In the rows, zero is written as 128.
Each path below is one point turned by a fixed rotation once a step. After each direction that follows a path, write how fast that rotation turns it, in degrees each step (0 if it stays still).
Each turn is a multiple of 5 degrees from 10 to 175, or 0.
Each row of a path follows its step; steps can be skipped.

step 0: [127 119 124 117 135 133 130 124 133 146 110 126 134 132 140 122 121 135
 123 138 119 142 124 124 108 121 133 127 146 128 128 136 126 129 131 129
 132 122 130 123 126 121 140 129 139 114 139 133 133 131 120 123 123 113
 131 146 134 131 139 138 138 129 128 134]
step 1: [138 106 127 132 104 131 115 135 123 123 134 128 119 126 134 134 137 136
 128 128 128 119 138 122 146 121 129 126 140 123 139 123 130 121 128 122
 141 111 128 129 140 125 124 118 129 129 125 132 118 128 123 116 133 120
 131 135 142 127 144 132 126 129 131 137]
step 2: [129 128 119 121 115 122 132 105 135 129 119 131 139 117 126 122 123 117
 126 125 131 131 132 133 134 109 133 131 134 131 137 141 124 122 124 114
 119 129 138 124 119 120 135 129 144 127 143 131 125 138 128 129 123 120
 128 134 129 141 126 112 142 130 133 145]
step 5: [142 118 139 138 127 120 132 126 124 126 119 123 134 118 107 122 119 136
 136 133 116 126 136 126 120 111 128 124 132 129 131 116 132 142 133 124
 131 128 132 129 124 110 125 124 128 131 134 130 112 129 124 121 132 118
 147 132 145 128 131 133 141 139 137 125]
step 8: [140 111 131 126 108 131 141 128 127 133 131 123 126 131 133 134 147 123
 116 118 124 141 144 129 138 128 134 117 136 118 129 129 123 123 122 125
 130 134 117 128 117 133 122 116 129 130 132 138 126 133 130 116 125 120
 139 137 138 138 117 125 133 143 138 137]
step 12: [134 112 142 137 123 138 134 129 120 136 111 116 121 124 126 144 130 128
 129 144 119 132 135 139 133 109 144 130 139 125 140 132 118 133 134 132
 123 125 125 125 127 121 128 111 137 124 137 120 122 129 123 134 125 127
 137 136 130 129 136 145 132 121 130 124]
step 13: [145 116 136 125 117 128 105 131 130 127 124 145 123 117 150 119 124 129
 127 128 127 125 127 127 130 123 125 125 132 117 136 138 129 131 112 113
 128 127 133 124 126 137 138 135 137 118 133 138 128 120 118 121 119 111
 133 130 139 133 130 120 134 133 126 124]
step 16: [130 130 121 140 116 127 104 121 131 137 108 131 121 133 129 132 124 139
 128 122 116 130 131 126 138 118 113 131 138 129 132 123 125 120 142 122
 136 124 136 121 118 117 124 127 127 117 127 128 128 139 133 127 126 124
 130 129 137 137 144 146 140 137 134 135]
step 21: [128 113 130 126 132 136 136 113 138 131 132 138 132 136 127 115 119 129
 125 127 115 146 118 122 123 105 130 120 130 124 126 134 127 124 127 122
 132 132 129 125 129 119 121 118 140 132 130 128 119 125 140 127 122 121
 132 141 124 137 122 134 149 129 143 144]
step 24: [140 125 134 138 111 132 131 143 121 147 125 135 128 121 122 110 124 134
 121 129 114 124 138 139 133 123 134 117 120 118 149 130 127 135 129 126
 121 131 125 125 133 127 122 115 128 136 144 122 120 121 124 118 129 120
 137 126 130 123 130 124 144 132 126 129]
Directions:
[129 128 127 129 127 124 134 126 128 133 125 126 126 123 126 129 129 126
 127 127 128 128 127 127 127 129 128 131 127 128 126 129 130 130 127 126
 128 128 133 127 134 128 130 126 126 125 130 129 129 129 129 130 130 129
 130 129 128 125 127 128 128 125 126 128]	145
[132 128 131 128 126 126 129 128 128 124 129 127 126 126 127 129 129 128
 129 129 130 128 127 126 126 128 128 128 122 127 130 128 128 125 130 132
 126 127 130 126 126 124 131 126 127 131 128 129 130 132 129 125 124 130
 128 134 125 128 129 127 130 128 129 127]	110
[123 127 127 132 126 127 128 127 128 129 128 126 131 123 129 128 128 128
 128 130 130 129 129 126 129 127 125 132 127 127 126 126 129 123 128 127
 128 128 125 128 126 131 124 127 127 131 128 131 130 127 130 128 127 125
 129 127 124 129 129 129 129 131 125 132]	55
[127 125 129 128 130 130 132 129 127 130 132 123 128 130 130 128 127 129
 129 129 130 128 128 124 126 132 129 126 129 130 127 130 130 124 129 128
 133 128 125 128 131 128 128 130 132 126 129 127 130 132 129 125 131 130
 128 129 128 127 128 129 129 130 129 127]	100
[127 127 128 126 126 128 129 128 133 129 131 128 130 127 133 126 129 125
 126 126 127 129 124 127 125 125 132 127 128 129 125 127 129 129 129 130
 126 129 131 128 128 127 128 129 131 127 129 128 130 126 125 132 126 124
 127 129 126 127 126 124 129 132 127 127]	170
